(in the rows, 128 means zero)
The rows of A fall into a few groups, and each row is roughly a mix of its group's hidden directions.
A:
[[111 156 114 154 136 106  94 115 128 138 183 128]
 [ 69 142 122 124 123 154 115 120 130 145 167 108]
 [146 147 120 129 132 131 138 161  76 120 122 174]
 [126 104 100 122 118 159 122 114  74 126 110 159]
 [180 153 127 109  90 140 102 123 123 103 138 115]
 [107 115  84 137 135 149 131 142 134 147 151  77]
 [161 108 149 151 113 113 124 109 124 108  72 130]
 [132 111 140 147 138 141 194 139 114 140 142 155]
 [134 117  93 116 169 130 150 146 107 153  89 113]
 [ 71 112 153 127 119 111 120 140  94 141 151 112]
 [136 135  94 106 130 171 104 131 152 102 105 158]
 [133 178 131  89 136 132 135 136 114  81 144 131]
 [136 142  97 105 140 148  87 142 122 128 147  80]
 [112 121 135 148 149 107 155 164 134 170 154 155]
 [ 94 170 109 124 120 162 130 114 132 110  86 135]
 [124 128 105 154 116 142 145 164 138 117 182 103]
 [158  83 115 140 131 141 139  88 141 144 118 163]
 [118 113 105 133 119 194 112 122 141 147 153 138]
 [128 138 107 112 151 127  73 163 138 162 136 134]
 [125 140 109 118 114 145 132 119 157  79  94 164]
 [168 143 162 127 106 116 164 121 157 151 123 153]
 [126  74 107 151 166 129  97 142 119 144 130 120]
 [135 117 116 106 136  88 180 137 168 127 137 125]
 [142 104 158  98 110 135 100 122  90 147  97 147]
 [131 142 124  97  70 135 105 143 128 128 135  90]
 [183 143 138 109 113 101 145 136 132 115  90 142]
 [107 141 154 141  84 106 100  87 130 115 108 134]
 [200 129 148 122 126 132 153 135 121 133 139 108]
 [109 143 127 118 102 172 151 127 146  97  86 128]
 [145 102 133 122  86 101 110 113 105 139  86 109]
 [ 80  76 128 128 117 104 130 102 121 145 134 140]
 [142 155 135 139 161  77 110 122 113 141 150 157]
 [146 122 148 111 132 124 142 108 113 113  75 172]
 [ 78 120 111 161 145 156 130 128 154 153 153 127]
 [126 137 119 114 160  69 126 165 151 121 118 125]
 [115  97 110 139 136 118 106  96 149 151 162  90]
 [141 133 129 107 123 102 120 106 141  75  87 110]
 [158 160 157 115 114 119 153 109 115  83 115 145]
 [138 131 103 129 149 129 140 116  83 119  98 177]
 [112  90 135 137 123 116 145  97 182 105 116 126]
 [ 94 166 115 104  97 138  98 156 134 114 141 110]
 [ 92  95 107 158 118 130 142 121 139 178 143 131]
 [155 122 150 129 151 121 144 150  93 170 124 164]
 [ 98 142 145 111 136 120 139 159 121 125 189 139]
 [139 169 138  93 105 119 129 120 105  82 110 121]
 [102  99 158 131 119 115 110 112  84 128 167 138]
 [ 77 134 117 134 121 152 118 129 149 169 161 112]
 [122 139 115 113  76 100 157 108  98 115 105 132]
 [122 137 155 151 117 114 148 127  81 160 160 107]
 [ 94 106 166 144 149 103 138 132  84 139 144 119]
 [141 163 111 131 152 122 151 168  94 121 113 160]
 [166 132 139 100 151  90 110 128 108 115  98 100]
 [130 150 113 111  94 172  88 133 131 123 156 145]
 [122 118 121 129 108 155 139  88 118  93  99 169]
 [101 131 147 164 104 132 168 126 117 147 147 166]
 [137 174 154 138 149  88 142 142 164 116 134 133]
 [167 162 159 115 157 143 115 145 156 102 122 131]
 [169 117 165 126 134  88 125 154 112 137 153 148]
 [113 145 118 121 130 133  99  93  87 131 101 170]
 [136 163 130 147 150 142 158 131 156  84 110 153]
 [141  99  90 144 164 121 108 152 118 104  94 127]
 [117 156 130 123  96 146  71 127 102 104 138 124]
 [127 154 154 141 116 148 145 127 185 162 132 137]
 [ 87 102 133 124 120  70 127 106 117 108 125 122]
 [141 101 142 129 133 123 146 101 120 122 143  62]
 [133  96 150 158 128 139  84 118 141 140  91 103]
 [140 151 105 122 123 126 113 155 157 116  69 115]
 [115 144 149 111 144  98 157 159 124 115 178 124]
 [128 138 138 117 146 104 104 157 136 173 141  83]
 [116 142 143 140  88 142 110 150 140 118 183 111]
 [105 159 103 163 130 121 120 103 144 109 175 134]
 [143 147 135 119 134 106 104 135  85 142 142  75]
 [120  79 130 124  86 140 108  97 108 150 143 136]
 [143 123 130 105 129 109  84 102 138 107 106  82]
 [ 84 131 128 159 136 160 137 121 163 156 156 130]
 [164 129 109 120 150 102 171 124 170 116 115 137]
 [ 90 126 141 114  97  90 113 132 104 117 124  87]
 [ 93 135  78 140 113 173 122 122 109 122 140 120]
 [135 139 134 122 148  96  89 109  88 156 124 159]
 [127 130 166 136 111  95 101 111 118 151  99 167]
 [143 132  91 113 148 161 165 151 130  93 138 109]
 [125 112 134 137 167 147 126 144 150 164 178 139]
 [ 87 110  71 142 141 131 133 150 136 153 137 127]
 [ 93  97  93 127 114 116 134 130 109 171 157 124]
 [144 154 149 115 135  73 102 139 100 133 102 129]
 [135 152 106 139 135 110 114 117 146  98  69 113]
 [151 116 144 110 129 114 100 116  80  86 114 115]
 [124 142 172 126 120 142 144 108 141 154 181 138]
 [ 74 155 122 108 103 113 103 150 126 109 140 110]
 [123 150 159 140  97 107  97 104  87 144 129 109]
 [ 92  71 133 135 111 117 124 100 110 154 125 132]
 [116 147 117 137 129 133 114 150 102 158 175  86]
 [ 81 150  83 141 138 148 128 149 158 127 116 120]
 [ 88 150 126 111 141 156  86 131 120 112 150  97]
 [126 138 170 150 127 158  93 111 159 122 101 105]
 [135 159 110 131 153 136 167 156 168 126 138 157]
 [128 116 109 120 117  77 141 109 150 106  87 107]
 [ 96 135 131 151 106 110 175 123 151  96 125 153]
 [126 163 119 144 180 114 149 145 151 110 101 132]
 [110 118  69 147 145 151 155 127 138 123 137 100]
 [161 150 139 106 126 114 109 118  81 112 109  93]
 [110 119  95 131 139 157 121 144 152 140 173  92]
 [ 91 127 105 148 113 157 137 131 146 131 176 101]
 [173  99 135 112 128 114 171 121 142 137 163 141]
 [138 106 128 133 151  92 103  76 115 142 133 153]
 [ 79 144 132 113 119 104 105 137 115  98 167 138]
 [147 156 175 123 141  81 116 148 146 140 138 129]
 [140  75 123 136 126 125 137  74 131 111 132 150]
 [ 90 179  99 125 140 143 105 127 117 147 107 115]
 [120 145 164 133 110 117 127 120 189 112 144 106]
 [140 101 142 145 101 142  95  97  89 139 102 112]
 [161 141  89 110 103 143 127 122 175 121 102 130]
 [102 145 122 135 174 123 168 162 155 142 123 132]
 [150 122  99 112 139 100 147 137  87  85 120 146]
 [126 128 176 148 155 162  95 107 135 106 140 117]
 [110 102 123 141 121 144 163 116 174 108 120 165]
 [143 128 119 125 153 152 150 165 119 150 127 182]
 [151  94 156 137 134 137 183 103 108 129 130 116]
 [121  88 122 141  99 147 131 120 155 119 172  96]
 [147  88  99 130 144 143 179 134 122 112 105 134]
 [108 122 100 120 127  83 142 115 162 109  89 118]
 [ 87 118 114 137 129 173 124 144 140 174 114 132]
 [123 172 134 141 117 119 150 157  76 138 145 140]
 [104 148 149 131 112 149 105 157  97 146 117  84]
 [ 97 170 132 122 157 114 148 174 141 120 141 115]
 [101 160 111  95 117 125 146 123  91 100 162 129]
 [122 118 158 139 108  87 152  92 138  97 104 122]
 [116 131 144 129  92 160 150 140 173  98 128 105]]
In each list below, one row fits none of the groups, and each other row fits one group, some only roughly. Which row is it?
  K424: [118 139 166 118 106 122  97  84 118 124 112 164]
  K140: [143 102 117 120 150 124 149 177 130 155 132  87]
  K10: [179 140 154 142 170 118 156 129 116 113 138 141]
  K365: [191 119 127 129 100 135 123 106 123 134 103 100]
  K860: [166  95 153 122 154  85 138 141 140 149 140 115]
  K588: [135 145 112  93  91  91 126 129 149  90 132 107]
  K814: [111 155 116 105 127 157 122 152 102 143  76 120]
  K664: [114 129 120 163 165 157 124 152 177 144 128 131]
  K239: [114 106  96 162 125 115 147 113 106  96  88 139]
  K844: [ 84 113 154 150 136 113 113 117  97 151 125 165]
  K958: [131 106 127 155 161 143 160 127 139 169  89 126]
	K844
  K534: [170  96 145 117 144 107 149 172 111 145 127 123]
  K528: [156  68 109 110 118 120 100 112 112 117 138 119]
  K347: [141  97 162 145 125 101 124 104  82 127 112 102]
  K235: [144 166 133 123 135 141 145 157 185 138 112 143]
  K921: [122 157 154 138 120  82 106 141  91 160 130 133]
  K253: [160  85 143 112 138 150 102  94 138 146 103 130]
  K981: [119 125 130 149 109 137 153 114 180  91 156 115]
  K161: [117 155  93 120 119 121 148 127 107  71 107 130]
  K149: [111  93 115 140 101 140  96  88 126 134 165 116]
  K582: [106 127 172 160 109 149 139  85 140 141 147 133]
  K456: [128 120 115 101 103 100 119 122  70 102 117 111]
  K338: [110 109 130 145 110 155 144  99 132 129 166  80]
  K757: [154  81 165 142 119 117 108  98  99 132 121 122]
  K874: [123  99 144 182 135 129 162 102 144 125 117 153]
  K607: [145 123 107 108 176 104 149 170 149 115 123 126]
	K528
  K290: [114 107 127 157 131 132 164 119 145 169 164 154]
  K293: [ 94 172 108 124 105 165 117 157 120 130 125 108]
  K98: [148  80 132 131 121 120 113  99  95 126 145 167]
  K847: [130 155 139 133 110 131 120 109 105  97 124 189]
  K718: [145  68 121 122 106 154 148 155 125 126 137 106]
  K712: [130 151 136 107 135 120  95 154  78 161 112 141]
  K990: [121  61 121 120 113 131 116 129  98 135 101 115]
  K924: [ 82 125 109 116 138 114 161 158 163 150 124 114]
  K673: [ 91 142 101 164 109 140 149 127 164 146 101 127]
  K323: [146 104 166 155 138 128 113 103  74 131 129 129]
	K990
  K258: [150  58 120 124 124 148 153 126 115 120 132 129]
  K343: [ 63 124 129 137 128 110 115 135 111 144  95 109]
  K512: [140  98 139 143 111 117 113 103 115 118 181 162]
  K45: [141  82 168 151 148 118 133  97 133 112 151 143]
  K511: [126 197 139 134 132 118 136 159 132 112 121 150]
  K340: [159 131 164 129 143  82 150 133 100 109 144 110]
  K498: [128 154  99 125 154 134 166 174 118 129  96 127]
  K137: [124 162 120 113 131 158 112 142 136 107 171 169]
  K501: [116 127 125 148 113 117 176  97 102  94 132 157]
  K666: [121 150 134 135 116 117 119 140 121 124  76  74]
	K45
  K639: [ 97 126 142 114 110 142 107  70 154 121 106 126]
  K797: [113 120  92 152 105 168 138 140 107 111 167 125]
  K59: [104 101 115 119 134 120 136 107 141 125 167 183]
  K12: [122 146 116 140 146 158 138 153 154 164  87 103]
  K972: [155 111 141 112 159  89  88 129 124 160 118 114]
  K493: [136 179 158 120 155  92 124 151 146 141 113 127]
  K3: [111 135 151 130 145 143 119 141  99 121 189 154]
  K113: [146 147 151 109 101 140  98 134 101 110 177 132]
  K270: [151 137 123  94 104 170  84 123 134 145 131 109]
  K48: [128  78 116 154 124 115 122 110  93  99  98 126]
  K732: [129 148 124 134 111 174 140 131 113 129 119 188]
  K791: [136 113  91 114 118 100 148 105 176 115 105 141]
  K563: [ 96 145  94 137 116 156  99 104  88 133 135 144]
	K270
  K44: [124 154 119 128 145 136 172 122 150 101  79 141]
  K312: [118 171 107 130 172 112 143 149 137 155 112 105]
  K102: [148 131  94 119 152 113 165 165 143 142 145 159]
  K504: [145 124 163 115 101 103 136  71 124 138 117 144]
  K486: [143  75 122 120 103  96 138  85 131 125 125 135]
  K780: [112 164 111 122 130 152 143 180 132 133 120  91]
  K248: [121 113 143 141 114 119 127  74 172 102 147 139]
  K554: [125  97 137 159 160 158 147 121 121 170 109 147]
  K322: [114 152 152 139 164 149 147 174 116 154 142 114]
  K183: [134 126 169 124 144 115 158 159  99 140 169 115]
	K504
  K54: [112 173 153 135 131 139 108 166  99 119 131  96]
  K143: [132 127 120 102 101  78 120 108 134  81 141 127]
  K205: [119  96  94 129 105 140 147 118  93 112 168 109]
  K894: [ 98 146 152 119  90 155 116 114 165 115 107 105]
  K926: [147  79 140 116 104 150 146 114 110 107 104 157]
  K120: [126  84 128 138  95 147 113  89 123 112 160 147]
  K743: [ 94 125 133 158 135  91 152 150 144 154 162 113]
  K560: [133 117 131 137 107 186 110 132 115 173 113 115]
  K172: [135 129 134 147 170 155 132 123 124 131 157 183]
  K43: [ 79 122 111 125 106 103 109 121 130 127  85  99]
  K470: [188 138 134 134 161 116 166 122 138 115 132 139]
  K638: [180 138 137 105 149 109 154 141 117  96 135 153]
  K612: [156 149 113 115 133 151 160 137  84  99 132  99]
	K205
  K565: [ 91 118 123 153  94 141 148 111  93 147 160 137]
  K462: [151 124  95  83 124  93 123 156  94 123 128 122]
  K165: [159 144 155 143 174  99 158 131 105 111 127 119]
  K542: [167 132 140  96 104  91 156 122  98 129 128 150]
  K26: [151 156 116 106 147 137 166 163 167 131 145 128]
  K985: [172 136 148 135 136 129 136 140 182 143 101 146]
  K92: [165 112 131 105 174 120 139 161 126 140 110 158]
  K259: [125 145 143 135 109 139  95 128 109 160 113 184]
  K863: [194 127 160 105 127 109 134 142 139 136 119 135]
  K250: [145 168 121 122 118 107 112 134 132  89  92  93]
	K565
  K515: [160 123 133 130 162  97 176 122 149 111 145 149]
  K704: [165 120 136 161 142 119 167 126 145 110 103 163]
  K819: [132 151 152 111 115 101 109 136  99  85 165 121]
  K653: [107  89 111 137 121 153 181 130 120 130 158 138]
  K386: [113 149 137 112 115 142 113 142 166 180 152 111]
  K617: [110 167 114 127 123 133 170 115 117  81 131 150]
  K118: [103 107 131 135 118 123  76 108 171 154 130 132]
  K402: [114 119 140 126 150  73 104 142 144 152 142  93]
  K869: [120 170 126 116 148 142 150 166 146 128  88 107]
  K739: [129 139  76  99 141 126 107 171 134 130 103 118]
  K60: [102 186 104 125 140 137 133 159 135 129 105 107]
  K191: [108 120  85 142 136 140  97 111  89 152 153 113]
  K499: [132  93  93 120 138 149 148 161 116 150 122  87]
	K653
  K596: [ 89 118 110 103  80 123  99 115 145 116 152 138]
  K569: [132  95 136 122 128 143  74 100 145 161 130 109]
  K783: [132 131 150 142 133  98 155 150 114 144 111 185]
  K715: [118 167 111 117 128 152 132 157  88 125  92 152]
  K84: [129 135 120 147 125 154 176 147 101 142 170 111]
  K221: [139 141 159 157 180 150 142 149 103 145 134 131]
  K116: [127 127  65 122 109 151 101 104 123 108 112 132]
  K147: [ 91 114 151 151 151 158 130 146  98 165 142 133]
  K624: [122 178 147 124 124 121 122 105 126 102  97 170]
  K196: [152 109 154 140 135 119 123 100  88  78 117 135]
  K339: [122 175 148 142 150 152 116 168 107 132 121 101]
	K116
  K752: [120 123 161 149 121 117 115  88 142 136 181 146]
  K962: [127  72  94 142 135 106 132 143 109 162 137 135]
  K194: [118 140  85 126 148 151 149 120 100 117  85 151]
  K615: [152 107 144 116 129 123  78 125 107 105  95  99]
  K601: [137 136 117 127 133 139 152 198 115 138 136 103]
  K233: [156 145 152  75  94 117 106 132 117 132 123 106]
  K888: [143 100  99 113 149 186 122 127 142 135 145 107]
  K82: [182 136 142 135 162 146 149 132 122 123 160 155]
  K764: [ 91  89 143 136 148 105 143 117 115 137 162 160]
  K475: [105 146 109 149 105 169 171 136 125 109 151 144]
  K184: [ 99 134 123 149  99 166  96 118 127 159 158 145]
  K833: [158 149 149 115 135 111  97 140  79 154 111 140]
	K752
  K746: [180 137 128 135 167 116 165 132 145 114 143 144]
  K460: [ 74  96 104 128 113 120 112  99 138 132 121 156]
  K535: [104 166 109 150 130 145 152 116 167  90 121 117]
  K298: [ 94 147 141 131 104 136  98  87 165 119 143 113]
  K736: [142 146 136 140 146 143 141 158 123 150  87  80]
  K631: [139 155 149 106 138  98 138 144 125  89 175 132]
  K580: [110 123 114 140 117 136 118 125 138 139  59  97]
  K186: [112 137 141 134 105 128  99  71 130 108 128 165]
  K961: [172 123 139 140 120 130  96  89  98  99 125 144]
  K716: [157 131 147 116 138 112 127 157  77 133 122 170]
  K794: [111 146 101 112 144 117 141 119  80 113  88 151]
  K441: [115 125  87 122  99 168 100 115 160 142 116 146]
  K858: [138 150 135 122 132 125 102 122 108  85 176 159]
  K70: [149 131  97 133 123 109 145 146 119  95  73 142]
  K465: [ 72 118 141 156 147 140 106 125 101 140 125 156]
	K794
  K711: [113  90 115 143 131 157 167 116 156 120 158 102]
  K538: [115 118  79 126 130 172 149 152 110 134 111 105]
  K383: [114 114 118 132 114 131  85  84  91 138 149 150]
  K74: [131 116 160 140  99 137 142  73 115 105 109 111]
  K644: [128  78 110 112  82 117 122  96 143 137 116 118]
  K229: [155 123 111 132 118 176 100 104 132 131 138 171]
  K479: [132 108 116 135 101  99 142 105  91 104  83 133]
  K489: [123 135 145 141 112 124 137  81 165  85 132 152]
  K536: [122 111 130 129 120 115 119 100  71  82 120 119]
  K362: [121 127 120 119 106 152  83 100 161 114  98 154]
  K675: [148 138 151 143 124 134 133 130 195 139 111 104]
  K76: [143 137 189 120  96 111 112 145 151 121 149 132]
  K544: [139 167 170 130 132  84 112 113 135 126 129 160]
	K675
  K321: [139 136 152 109 125 106 125 136 106 109 193 133]
  K251: [ 95 133 151 124 119  82 118 157 169 118 137 111]
  K533: [132 157 166 119 139 109 142 145 177 125 104 105]
  K975: [149 146 147 158 166 117 137 133 110 121  83 101]
  K131: [113 148 131 114 120 102 148 164 138 131 107  73]
  K842: [124 136 122 100  89 114  96 118 119  87 165 131]
  K182: [132  78  91 116 141 151 136 110 109 142  99 112]
  K868: [153  87 162 115 118 104  99  98 113 143 127 146]
  K439: [119 149 155  90 114 140  94 129 126 152 163  99]
  K174: [154 139 150 129 154  85 139 101 139 110 114 169]
  K219: [ 87 119 119 154 158 151 137 135 141 168  96 134]
  K410: [128 136 141 135 123  82 113 119 110 138 141  68]
	K251
  K369: [154  81 155 112 116 122 116 106  98 132 117 161]
  K267: [141  63 145 119 103 137 124  95 140 124 132 119]
  K559: [153  95 127 116 121 178 106  95 127 137 129 100]
  K595: [135 105 168 164 155 129 134 117  91 152 108 115]
  K58: [ 61 136 120 113 139 108 140 152 143 131 150 133]
  K672: [137 108 115 150 132 177 160 139 147 112 120  89]
  K809: [127  94  89 156 164 115 150 132 107 115 143 152]
  K349: [120 186 139 116 147 123 135 155 140 131  85 123]
  K668: [111 110 142 136  83 154 112  88 151 104 147 132]
  K761: [154 134 118 108 127 131 124 105 108  97 118  68]
  K802: [152 105 124 116 127 168 158 107 148  87 106 137]
	K672
  K859: [117 172 160 124 104 150 111 109 145 101 103 107]
  K216: [103 156 112 147 143 150 119 128 141  77  93 121]
  K139: [137 128 138 137 136 137 102 112 111  70  84 123]
  K857: [ 76 114 126 168 127 157 105 107 139 129 118 108]
  K126: [120 126  74  98 145 113 110 162 101 115 127 116]
  K575: [130 135 163  87  90 126  99 115 106 143 139 103]
  K364: [106 174 130 127 157 164 111 148 131 137 162 113]
  K604: [116 145  89 123 144 134 145 169 171 155 130 139]
  K421: [170 124 188 120 146 139 124 114 121 122 153 135]
  K957: [ 89  94 123 145 116 109 131 114 126 152  82 106]
  K359: [115 101 150 142  96 131 118 107 142 185 137 115]
	K364
  K899: [117 188 152 123 141  97 100 125 134 133 111 144]
  K461: [ 99  91 111 116  86 130  97  93 131 132 118 141]
  K522: [115 158 108 139 140 147 120 140 152  86  82 114]
  K307: [109 134 157 151 103 154 117 118 173 147 158 112]
  K586: [123 171 163 140 128 153 157 108 156 106 142 147]
  K510: [114 113 106 139 111 171 162 112 158  94 142 121]
  K618: [158 139 134 116 118 105 184 132 135 142 151 162]
  K784: [151 140 124  95  90  88 126 124 138  97 123  98]
  K531: [169 117 139 115 103  89 145 120 119 118 117  83]
  K600: [ 94 138  94 120 163 139 134 137 103  95 162 132]
  K799: [159 110 117 130 130 171 124 112 140 142 149 179]
  K684: [166  96 133 112 163 140 142 130 117 135 140  81]
  K478: [152 102 164 142 125 106 139 114  84 136 119  93]
  K788: [113 152 122 124 160  97  97 129 109 177 125 108]
  K100: [113 111 156 161 157 160 126 126  92 162 136 136]
	K307
  K353: [155 125 124 107 134 151 122 130 127 119  87 186]
  K854: [145  97 161 136 143 107 140 108  93 124 167 149]
  K400: [127 184 120 152 145 105 130 154 106 123 153 147]
  K334: [143 125 174 110 119 112 123 166 155 149 133  93]
  K207: [ 97 124 147 154  93 142 100  96 127 134 105  96]
  K800: [140  70 142 121  95 143 128  99 116 109 131 149]
  K822: [123 171 113 105 105 134  96 138 138  90 156 142]
  K314: [193 149 143 135 146 127 128 118 116  96 141 140]
  K694: [154  97  89 106 125  89 133 151  97 139 119 133]
  K448: [128 171 166 103 135 111 127 145 142 134  82 124]
  K14: [158 123 164 127 128  89 166 142 101 107 112 119]
  K435: [165 143 147 120 132 144 135 119  64 131 127 111]
  K488: [123 117 140 146 122 137 162 139 136 139 122 196]
  K390: [ 99  96 139 148 120 124 112 113  93 153  91 102]
  K395: [134 138 141 142 110 142 188 118  97 105 121 152]
	K14
